Each named turn below is shown by a few rows before and after it. Which turns, in which order, take the first row of each later pair to the second? The first pair is answered.
davo (before -> after):
-.08,.08,.13,-.02,.07,.41,-.06,.13,.02,-.18,.21,-.39,.10,.07,.02 -> -.07,.09,.15,.02,.14,.33,.03,.23,.02,-.09,.20,-.42,.16,-.08,-.11
-.19,.04,-.01,-.15,-.09,.13,-.24,-.15,.00,.21,-.04,.25,-.06,.32,-.05 -> -.06,-.03,-.12,-.14,.05,.22,-.26,-.09,-.08,-.15,.08,.18,-.10,.26,.27
.08,-.10,-.04,.00,.10,-.06,-.03,-.10,-.02,.07,.05,-.15,.01,.08,-.01 -> .08,-.07,-.04,.00,.11,-.07,-.04,-.09,-.03,.07,.03,-.15,.02,.08,-.02
netuf (before -> after):
-.06,-.04,.12,.03,-.03,-.19,.06,-.07,.05,.29,.00,.00,.13,-.09,-.30 -> -.03,.07,.08,.09,-.04,-.22,.12,.04,.07,.20,-.17,.00,.15,-.19,-.23
-.01,.09,.06,-.08,-.06,.25,-.12,-.03,.09,-.27,-.04,-.09,-.01,.13,.14 -> .00,-.20,-.01,-.12,-.01,.14,-.12,-.20,-.01,-.09,.21,.03,-.06,.20,.03
.01,.07,-.08,-.10,-.07,-.05,.01,-.19,.00,.05,-.12,.17,-.08,.11,.14 -> .00,.10,-.07,-.09,-.08,-.04,-.01,-.15,-.01,.03,-.16,.14,-.08,.09,.15
fubam (before -> after):
-.01,-.21,-.11,-.01,.26,-.29,.04,.08,.07,-.03,-.05,.03,.08,-.25,.00 -> .00,-.12,-.09,.00,.26,-.16,.01,.16,.09,-.23,-.07,-.07,.07,-.27,.11
.06,-.21,-.21,.04,.20,.05,.20,.07,-.17,-.27,.26,-.24,.00,-.26,.02 -> .05,-.21,-.18,.02,.15,.18,.11,.02,-.14,-.36,.30,-.26,-.03,-.15,.08
-.06,.08,.24,.04,.05,.14,.10,.21,.05,-.01,-.04,-.25,.22,-.20,-.27 -> -.08,.09,.28,.03,.02,.25,.02,.15,.07,-.07,.01,-.29,.18,-.10,-.18

Each pair is 2 to 3 turns apart.
.17,-.22,-.11,.09,.14,-.12,.13,.08,.02,-.06,-.02,.05,.10,-.15,-.09 -> .13,-.08,-.05,.13,.09,-.13,.15,.16,.08,-.01,-.17,.03,.13,-.19,-.16
davo then fubam
-.03,.06,-.03,-.07,-.14,.03,-.13,-.27,-.07,-.07,.09,.11,-.17,.17,-.01 -> .05,-.06,-.10,-.08,-.02,.00,-.08,-.25,-.14,-.16,.19,.09,-.16,.07,.07
davo then fubam
-.05,-.11,-.19,-.07,-.02,-.15,.14,-.10,-.15,.18,-.04,.18,.04,-.12,.00 -> -.04,-.03,-.22,-.06,-.04,-.17,.16,-.04,-.12,.13,-.11,.18,.05,-.17,.04
davo then fubam
.28,-.15,-.02,-.09,-.18,.35,-.08,.14,.08,-.22,.15,-.06,-.06,.03,.22 -> .24,-.15,.10,-.06,-.10,.34,.00,.26,.08,-.14,.23,-.20,.03,-.13,.03
davo then netuf
-.16,-.05,.11,.00,-.02,.13,-.02,-.07,.15,-.03,.13,.16,-.12,-.01,-.21 -> -.10,-.08,.05,.00,.08,.16,.01,-.03,.08,-.22,.20,.12,-.13,-.06,-.05
davo then davo
.01,-.13,.14,-.06,-.07,.13,-.03,-.05,.03,-.27,-.01,-.10,-.05,.02,.09 -> .04,-.32,.05,-.07,.00,-.12,.04,-.13,-.03,-.05,.08,.03,-.04,-.05,-.04
netuf then fubam then fubam
.12,.33,-.14,-.01,-.07,-.07,.02,.12,.01,-.10,-.29,.19,-.05,.02,.31 -> .12,.34,-.13,.02,-.04,-.18,.11,.21,.02,.01,-.34,.17,.00,-.13,.17
davo then davo
.21,-.13,-.11,.00,.22,-.25,-.10,.09,-.02,.47,.11,.17,.22,.10,-.01 -> .16,.03,-.07,.00,.12,-.27,-.10,.12,.06,.52,-.07,.18,.24,.13,-.05
fubam then davo
-.17,-.20,.42,.04,.12,.07,-.03,-.18,.12,.28,.29,.05,.00,.22,-.24 -> -.18,.22,.54,.10,-.01,.24,-.05,.07,.23,.02,-.06,-.14,.08,.16,-.11
netuf then netuf then netuf
-.20,-.06,.02,.04,.05,-.11,.06,.10,.16,-.04,-.11,-.06,.06,-.32,.15 -> -.28,.01,.12,.00,-.09,-.03,-.04,.02,.24,.05,-.20,-.02,.04,-.14,.12
davo then fubam then davo
-.10,-.14,-.13,-.03,.23,-.28,.10,.06,-.08,.16,.17,.01,.11,-.30,-.18 -> -.16,.30,.07,-.02,.06,.13,-.03,.24,.06,-.23,-.10,-.24,.12,-.20,.09
netuf then fubam
.14,.20,-.08,.20,.29,.08,.18,.20,.00,-.36,.07,-.35,.04,-.37,.14 -> -.12,-.18,.03,.01,.02,.27,-.20,-.40,.07,.03,.46,-.09,-.18,.35,.00
fubam then fubam then fubam
-.07,-.29,-.05,.20,.04,.09,.00,-.09,.11,.02,.44,-.20,-.18,.04,-.19 -> -.04,.11,-.02,.24,-.08,.27,.00,.14,.21,-.32,.05,-.32,-.15,.00,.11
netuf then netuf then fubam
.17,-.10,-.16,.01,.20,-.10,.19,.13,-.16,-.04,.09,-.09,.01,-.26,.00 -> -.06,-.02,-.02,-.04,-.12,-.09,.02,-.10,.01,.38,-.07,.10,-.01,.10,-.24
davo then davo
-.24,-.03,.31,-.09,-.04,.09,-.06,.00,.08,.22,-.03,-.04,.07,.09,-.37 -> -.24,.05,.28,-.10,-.15,.11,-.12,-.05,.12,.21,-.15,.06,.03,.19,-.25
fubam then fubam then davo
.24,-.29,-.38,.09,.22,-.26,.13,.01,-.02,.01,.00,.09,.06,-.23,.08 -> .20,-.07,-.29,.13,.16,-.26,.19,.18,.05,.03,-.19,-.01,.14,-.35,-.01
davo then fubam
.14,-.09,-.07,.11,.28,-.13,.19,.17,-.13,-.07,.06,-.11,.11,-.37,-.04 -> -.15,.12,.20,.08,-.10,-.05,.02,.03,.11,.35,-.14,-.02,.14,-.04,-.37
fubam then davo then davo
.01,-.08,-.13,-.10,-.07,-.10,-.09,-.25,.04,.10,-.02,.27,-.07,.27,.09 -> .12,.05,-.18,-.05,.01,-.02,-.02,-.04,.03,-.26,-.12,.12,-.05,.11,.33
davo then netuf
.00,-.42,-.04,-.25,.27,.03,.06,-.16,-.09,-.33,.24,.23,-.05,.17,.27 -> .08,.02,-.07,-.15,.24,-.10,.24,.20,-.02,-.45,-.30,.16,.08,-.15,.35
fubam then fubam then netuf
.03,.27,-.09,.09,-.07,-.04,.05,.07,.06,-.05,-.35,.19,-.01,-.15,.00 -> .07,.01,-.21,.07,.03,-.21,.10,-.05,-.05,.12,-.14,.31,-.04,-.16,-.07
netuf then netuf then netuf
.04,-.09,-.13,-.01,-.07,-.16,.13,-.06,.02,.18,-.01,.09,-.08,-.10,-.11 -> .04,-.13,-.16,-.07,-.12,-.03,.02,-.17,.03,.07,.03,.12,-.16,.10,.09
davo then davo
-.01,-.08,-.15,-.03,-.13,-.22,-.07,-.24,-.02,.33,.00,.26,.00,.21,-.15 -> -.12,.08,.03,-.02,-.27,.02,-.17,-.23,.10,.25,-.08,.13,.00,.33,-.16
netuf then netuf then netuf
-.22,.27,.15,.00,-.22,.17,.06,.09,.00,-.24,-.01,-.15,-.11,.21,.13 -> -.23,.15,.15,-.02,-.17,.20,.03,.03,-.03,-.26,.15,-.15,-.15,.26,.12
davo then fubam
.23,.02,.23,-.26,.05,-.13,.08,-.08,-.01,-.12,-.16,-.05,-.07,-.36,.14 -> .18,.07,.31,-.25,.04,-.09,.09,-.03,.01,-.09,-.15,-.11,-.04,-.37,.07
fubam then davo
-.24,-.07,.26,.06,-.18,.10,.02,.03,.01,.15,-.06,-.06,.08,.21,-.18 -> -.01,-.08,.05,.13,.06,-.15,.28,.27,-.13,-.04,-.12,-.05,.17,-.18,-.04
netuf then fubam then fubam
.10,.06,-.14,.11,.14,-.16,.22,.12,-.24,-.19,.18,.01,.08,-.21,.10 -> -.06,-.12,.01,.02,.02,.04,.00,-.16,-.19,-.07,.45,.04,-.02,.17,.00
netuf then fubam then netuf
-.03,.12,.13,.01,-.20,.11,-.19,-.09,.15,.11,-.11,.08,-.05,.24,-.03 -> .16,.01,-.03,.07,.08,.13,-.05,.11,-.01,-.31,.04,-.09,-.02,-.09,.22
davo then davo
-.01,-.02,.12,.09,.11,-.18,.10,.15,-.08,.09,.08,-.05,.21,-.07,-.31 -> -.11,.16,.21,.08,-.06,-.09,.04,.10,.02,.13,-.12,.00,.20,.08,-.31
netuf then davo then fubam
.06,-.01,-.32,-.02,-.18,-.20,.06,-.09,.03,-.15,-.03,.33,-.06,-.03,.24 -> .03,.22,-.18,.05,-.12,-.17,.17,.21,.07,-.21,-.14,.08,.08,-.30,.10
netuf then davo then davo
.06,-.02,.01,-.01,.05,-.03,.11,.10,-.05,-.06,.05,-.03,.05,-.12,-.06 -> .01,-.02,.00,-.03,-.05,-.08,.06,-.03,.00,.11,-.02,.11,.00,-.01,-.11
davo then davo then netuf
.06,.00,-.04,-.01,.03,.17,.02,.09,-.07,-.31,-.02,-.07,-.09,-.03,.28 -> -.01,.09,.08,.06,.01,-.09,.16,.20,-.02,.12,-.14,-.09,.05,-.25,-.18
davo then davo
.13,-.05,-.15,.11,.04,-.15,.11,-.01,.02,.02,.04,.04,.06,-.26,.07 -> .01,-.01,-.05,.07,-.15,-.12,-.01,-.16,.12,.22,-.07,.16,.01,.00,-.03
davo then davo
-.14,.00,.17,.09,-.44,.09,-.06,-.02,.11,-.02,-.13,-.02,-.21,.42,-.14 -> -.02,-.15,.02,.06,-.37,.09,-.09,-.09,.04,-.20,-.04,.04,-.29,.44,.10
fubam then davo
-.08,.42,.04,-.04,-.25,-.02,-.07,-.07,.21,-.06,-.34,.06,-.02,.05,.03 -> .07,.23,-.11,-.05,-.06,.09,-.06,-.06,.06,-.44,-.09,-.01,-.09,.00,.34
davo then fubam then davo
.03,.14,-.12,.04,-.07,-.01,-.02,.02,-.01,-.13,-.39,.10,-.05,.08,.16 -> .08,.07,-.13,.04,.02,.02,.00,.07,-.05,-.28,-.29,.05,-.06,.02,.23
fubam then davo
-.08,.23,.01,-.03,-.14,.06,-.13,-.15,.15,.04,-.25,.16,-.06,.20,.10 -> .09,.05,-.16,.01,.14,.09,-.05,-.06,-.02,-.30,.00,.05,-.08,-.01,.35
davo then fubam then davo
-.05,-.29,-.03,.04,-.19,-.09,-.03,-.25,.20,.43,.09,.16,.09,.28,-.13 -> .15,-.33,-.27,.11,.03,-.36,.20,-.12,.06,.31,.02,.22,.14,-.03,.01
davo then fubam then fubam
.18,-.12,-.27,-.03,.13,-.04,.06,-.01,-.09,-.22,.02,.22,-.02,-.07,.18 -> .18,-.01,-.20,.02,.18,.03,.11,.16,-.08,-.28,.01,.05,.05,-.21,.13
fubam then davo then fubam
.31,-.04,-.28,.13,.10,-.05,.13,.07,-.15,-.13,.05,-.01,-.02,-.13,.17 -> .09,.03,-.11,.04,-.21,-.05,-.06,-.16,.01,.28,-.10,.17,-.05,.24,-.05
davo then davo then davo
.11,-.18,-.04,-.06,.10,.03,-.08,-.11,-.06,.13,.32,.08,-.16,-.02,.03 -> .12,-.17,-.03,-.05,.13,-.03,-.02,-.04,-.05,.19,.31,.06,-.11,-.11,-.07
davo then davo
.04,.00,-.03,-.05,.13,.12,-.02,-.16,.02,-.20,-.02,.07,-.15,.18,.19 -> .03,-.11,-.07,-.07,.14,.00,.01,-.22,-.01,-.09,.02,.16,-.14,.19,.12
netuf then fubam
.01,.13,.07,.07,-.09,.16,-.07,.03,.06,-.16,-.05,-.07,.01,-.04,.09 -> .04,.03,.03,.07,-.03,.16,-.06,.01,.04,-.20,.06,-.09,.00,-.02,.12
fubam then davo
.07,-.24,.01,-.18,.04,.20,.03,-.06,-.02,.17,.28,-.03,.18,.18,-.05 -> .13,-.20,-.07,-.14,.14,-.01,.19,.09,-.04,.24,.16,-.02,.25,-.08,-.13
fubam then fubam
.08,.10,-.13,-.13,.07,.14,-.21,-.14,.08,-.28,-.27,-.12,-.32,.16,.16 -> .15,.12,-.12,-.04,.26,-.12,.06,.14,.02,-.14,-.26,-.24,-.14,-.34,-.14
davo then davo
.10,-.19,-.18,.06,.07,-.11,.16,-.08,-.15,-.08,.08,.12,-.02,-.01,.23 -> .10,-.03,-.12,.09,.09,.01,.17,.06,-.13,-.23,.02,-.05,.04,-.09,.27
davo then fubam then fubam
-.13,.25,.05,-.05,-.19,.04,.06,.04,.07,.02,-.36,.02,.08,-.02,-.08 -> -.11,.24,.04,-.05,-.18,.18,-.03,-.01,.08,-.15,-.29,.01,.03,.10,.10
fubam then davo
-.04,.18,.07,.05,.05,-.14,.11,.17,-.01,.18,-.15,-.03,.10,-.15,-.22 -> -.09,.21,.09,.02,-.08,-.10,.01,.03,.05,.25,-.23,.05,.03,.05,-.19
davo then fubam
.04,-.01,-.05,.08,.20,.03,.07,.12,-.04,-.24,.09,-.16,.02,-.18,.04 -> -.01,-.11,-.01,.04,.15,.15,-.03,-.02,-.05,-.22,.24,-.16,-.03,-.02,.05
fubam then netuf
.02,.00,.04,-.14,-.22,-.01,-.07,-.32,.14,.04,-.07,.25,-.29,.25,.10 -> .15,.17,-.07,-.03,-.13,-.25,.12,-.08,.09,.00,-.34,.24,-.19,-.09,.12
fubam then netuf then fubam
-.11,.31,.21,.06,-.06,-.09,.20,.32,.13,.20,-.35,-.16,.26,-.35,-.51 -> -.23,.47,.32,.01,-.30,.24,-.04,.18,.27,.06,-.43,-.18,.18,.04,-.32
fubam then davo
.14,.24,.22,-.06,.02,.04,-.19,.40,-.05,-.02,-.14,-.26,-.23,-.20,.14 -> .26,.04,.03,-.06,.14,-.23,-.08,.36,-.17,.07,-.06,-.10,-.24,-.33,.15
netuf then netuf then netuf
-.14,-.12,.15,-.01,-.09,-.29,-.04,.00,.18,.37,.00,.10,-.08,-.06,-.29 -> -.03,.14,.12,.09,.02,-.25,.09,.31,.17,.03,-.17,-.11,.00,-.37,-.12
fubam then fubam
.02,.03,-.07,.16,.09,-.16,.15,.08,-.05,.20,-.10,.13,.04,-.15,-.05 -> -.02,.02,-.07,.07,-.08,.00,-.05,-.13,.02,.17,-.12,.23,-.10,.22,.11
davo then davo
-.09,-.08,.11,-.12,-.03,.24,-.16,-.04,.02,.06,.20,.05,.01,.27,-.07 -> .05,-.21,-.06,-.12,.14,.17,-.07,.00,-.09,-.09,.31,.07,-.01,.11,.10
fubam then davo then davo
-.06,.06,.07,-.31,-.24,-.01,-.01,-.24,.30,.17,-.03,.30,-.05,.31,-.03 -> .06,-.14,-.10,-.35,-.10,-.03,.02,-.29,.18,-.02,.14,.34,-.10,.27,.18
davo then fubam
.15,.16,.01,.03,.08,-.03,.16,.20,.04,-.23,-.29,.08,.06,-.18,.13 -> .00,.22,.09,.00,-.12,-.08,.08,.08,.15,.09,-.41,.18,.06,.00,-.07
davo then davo
-.07,.19,.25,.00,-.14,.36,-.03,.11,.15,-.17,-.09,-.13,-.03,.04,.04 -> -.09,-.23,.19,-.06,.00,.30,-.06,-.09,.02,.03,.35,-.05,-.07,.12,-.11
davo then netuf
.09,-.01,-.10,-.02,.08,-.40,.08,-.10,.06,-.13,-.27,.11,-.09,-.04,-.17 -> .09,.07,-.07,-.01,.04,-.34,.06,-.08,.09,-.18,-.34,.08,-.10,-.02,-.12
davo then fubam
-.03,-.06,-.10,-.15,-.27,.13,-.21,-.23,.02,-.03,.01,.24,-.20,.51,.28 -> .26,-.27,-.37,-.05,.19,-.18,.12,.05,-.21,-.24,.18,.15,-.09,-.08,.35
fubam then davo then davo
.00,-.23,-.08,-.04,.06,-.31,.00,-.22,-.09,.29,.07,.18,-.04,.04,-.09 -> .14,-.07,-.17,.04,.16,-.37,.14,.02,-.10,.05,-.10,.11,.02,-.22,.06
davo then fubam then fubam
-.05,.14,.35,-.01,-.01,.06,-.12,.24,-.12,.02,-.17,-.18,-.11,-.03,-.05 -> -.03,.09,.32,-.03,.03,.14,-.13,.20,-.15,-.11,-.06,-.20,-.15,.03,.07
fubam then davo then davo
-.13,.03,.17,-.03,-.21,-.03,-.12,-.05,.08,.27,.08,.09,-.07,.17,-.23 -> -.06,.22,.11,.03,-.17,-.18,.02,.16,.09,.20,-.17,.06,.01,-.09,-.23
fubam then netuf then netuf
-.01,-.07,.11,.00,.18,.01,.06,.14,-.02,-.09,.21,-.25,.07,-.23,-.16 -> -.16,.02,.25,-.04,-.07,.08,-.07,-.02,.11,.13,.12,-.17,.04,.00,-.31
fubam then davo then davo
-.03,.03,-.02,-.02,-.15,.16,-.31,-.22,.00,-.13,.01,.27,-.14,.41,.24 -> .01,.22,-.05,.03,-.15,.15,-.24,-.07,.01,-.26,-.21,.23,-.10,.29,.32
netuf then netuf then netuf
-.23,-.09,.04,.14,-.21,-.12,-.09,-.02,.13,.37,-.10,-.12,.07,-.02,-.38 -> -.13,-.34,-.16,.02,-.19,.06,-.27,-.31,.05,.08,.13,.01,-.14,.28,.09
davo then davo then fubam
.15,-.19,-.15,-.01,.18,.04,.15,.17,-.21,.31,.02,.10,.04,-.10,-.09 -> .06,.09,.03,-.01,-.03,.45,-.06,.21,-.07,.01,-.13,-.07,.00,.14,.15
netuf then fubam then fubam
-.01,-.10,-.22,.06,.06,-.26,.15,-.18,-.06,.07,.05,.21,.07,.01,-.08 -> -.02,.02,-.17,.06,.00,-.28,.17,-.10,-.01,.10,-.09,.21,.11,-.05,-.14
fubam then davo
.04,-.10,-.24,-.13,-.24,-.15,-.28,-.36,-.08,-.19,-.35,.34,-.13,.35,.44 -> .27,-.20,-.34,.03,.24,-.35,.09,.11,-.30,-.43,-.15,.04,.09,-.38,.34
davo then fubam then davo
.04,-.04,-.16,-.30,-.04,.11,-.28,-.22,-.02,-.34,.24,-.05,-.30,.44,.40 -> -.06,.09,.01,-.13,.06,-.49,.15,.18,.01,.44,.03,-.13,.05,-.24,-.53
davo then davo then davo
.03,-.08,.01,-.05,-.08,.08,-.10,-.27,.01,.05,.00,.17,-.11,.34,-.02 -> .11,-.07,-.10,.01,.03,-.25,.14,-.09,-.05,.20,-.15,.23,-.01,-.02,-.15
fubam then fubam
-.01,-.14,-.14,-.03,.00,-.09,.00,-.15,-.04,-.02,.07,.16,-.05,.09,.08 -> .02,.04,-.15,-.01,-.03,-.05,.03,-.02,-.01,-.15,-.10,.11,-.03,.01,.21
netuf then fubam
-.05,.07,.06,-.17,-.24,.04,-.14,-.12,.17,-.03,-.23,.12,-.07,.26,-.03 -> .05,-.15,-.11,-.15,-.08,-.27,.02,-.13,.05,.15,-.16,.25,-.02,.03,-.13
netuf then fubam
-.05,-.10,.01,-.02,-.02,.00,.08,.01,.10,.24,.05,.02,-.07,.07,-.22 -> .05,.07,-.10,.01,.05,-.08,.20,.19,.07,.04,-.15,-.03,-.02,-.16,-.03
netuf then fubam
-.04,.12,.01,.01,-.14,.04,-.01,.04,.05,.03,-.19,.03,.05,.06,.10 -> -.05,.01,-.01,-.02,-.14,.06,-.04,-.08,.03,.07,-.09,.08,.00,.14,.11
davo then fubam then fubam
.18,.15,-.15,-.06,.01,.00,.06,-.05,.04,-.25,-.08,.03,.05,-.14,.46 -> .20,.11,-.13,-.03,.12,-.03,.14,.04,.00,-.25,.02,-.07,.09,-.31,.38
fubam then davo
.15,-.19,-.08,.04,-.11,.02,.18,-.03,-.10,.24,-.18,.03,.13,-.06,-.26 -> .18,-.09,-.11,.05,-.12,.02,.19,.04,-.10,.11,-.31,.04,.15,-.13,-.15
davo then fubam then fubam
-.02,-.15,-.08,-.08,.02,.09,-.06,-.16,-.07,-.03,.16,-.01,-.09,.18,.00 -> .02,-.19,-.13,-.07,.08,-.06,-.02,-.15,-.09,.02,.17,.03,-.05,.10,-.03
fubam then davo
.07,-.01,-.07,.02,.09,-.16,.12,.06,-.06,-.05,.01,.04,.06,-.17,.08 -> -.04,.05,.00,.00,-.10,-.15,.05,-.07,.03,.17,-.07,.14,.04,.04,-.04
davo then davo
.13,.23,.13,-.03,-.14,-.10,.12,-.01,-.05,-.06,-.18,-.25,.01,.05,.11 -> .18,-.14,.05,-.08,.00,-.12,.07,-.22,-.17,-.01,.18,-.17,-.08,.13,.12
netuf then davo then netuf
.10,-.23,-.11,-.03,.20,.27,-.06,-.04,-.14,-.37,.36,-.10,-.11,.13,.32 -> .06,-.30,-.05,.04,.32,-.13,.19,.11,-.18,.18,.36,-.10,.09,-.26,-.29
fubam then davo then davo
.13,.16,-.09,.04,.16,-.16,.21,.21,-.06,-.24,-.09,-.09,.13,-.34,.15 -> -.04,-.31,-.02,-.11,.11,-.08,-.01,-.25,-.10,.15,.43,.07,-.02,.12,-.10
netuf then fubam then netuf
.11,.03,-.08,-.04,.08,.11,.05,.24,.12,-.25,-.13,-.05,.06,-.21,.05 -> -.04,.14,.03,-.06,-.10,.09,-.01,.17,.21,.04,-.26,.03,.07,-.09,-.21
davo then davo then fubam
.13,-.21,.07,.07,.26,.08,.15,-.23,-.23,.28,.29,.05,.10,-.07,-.15 -> .12,-.20,.04,.07,.20,-.02,.17,-.26,-.21,.36,.20,.16,.10,-.04,-.15
davo then davo then fubam
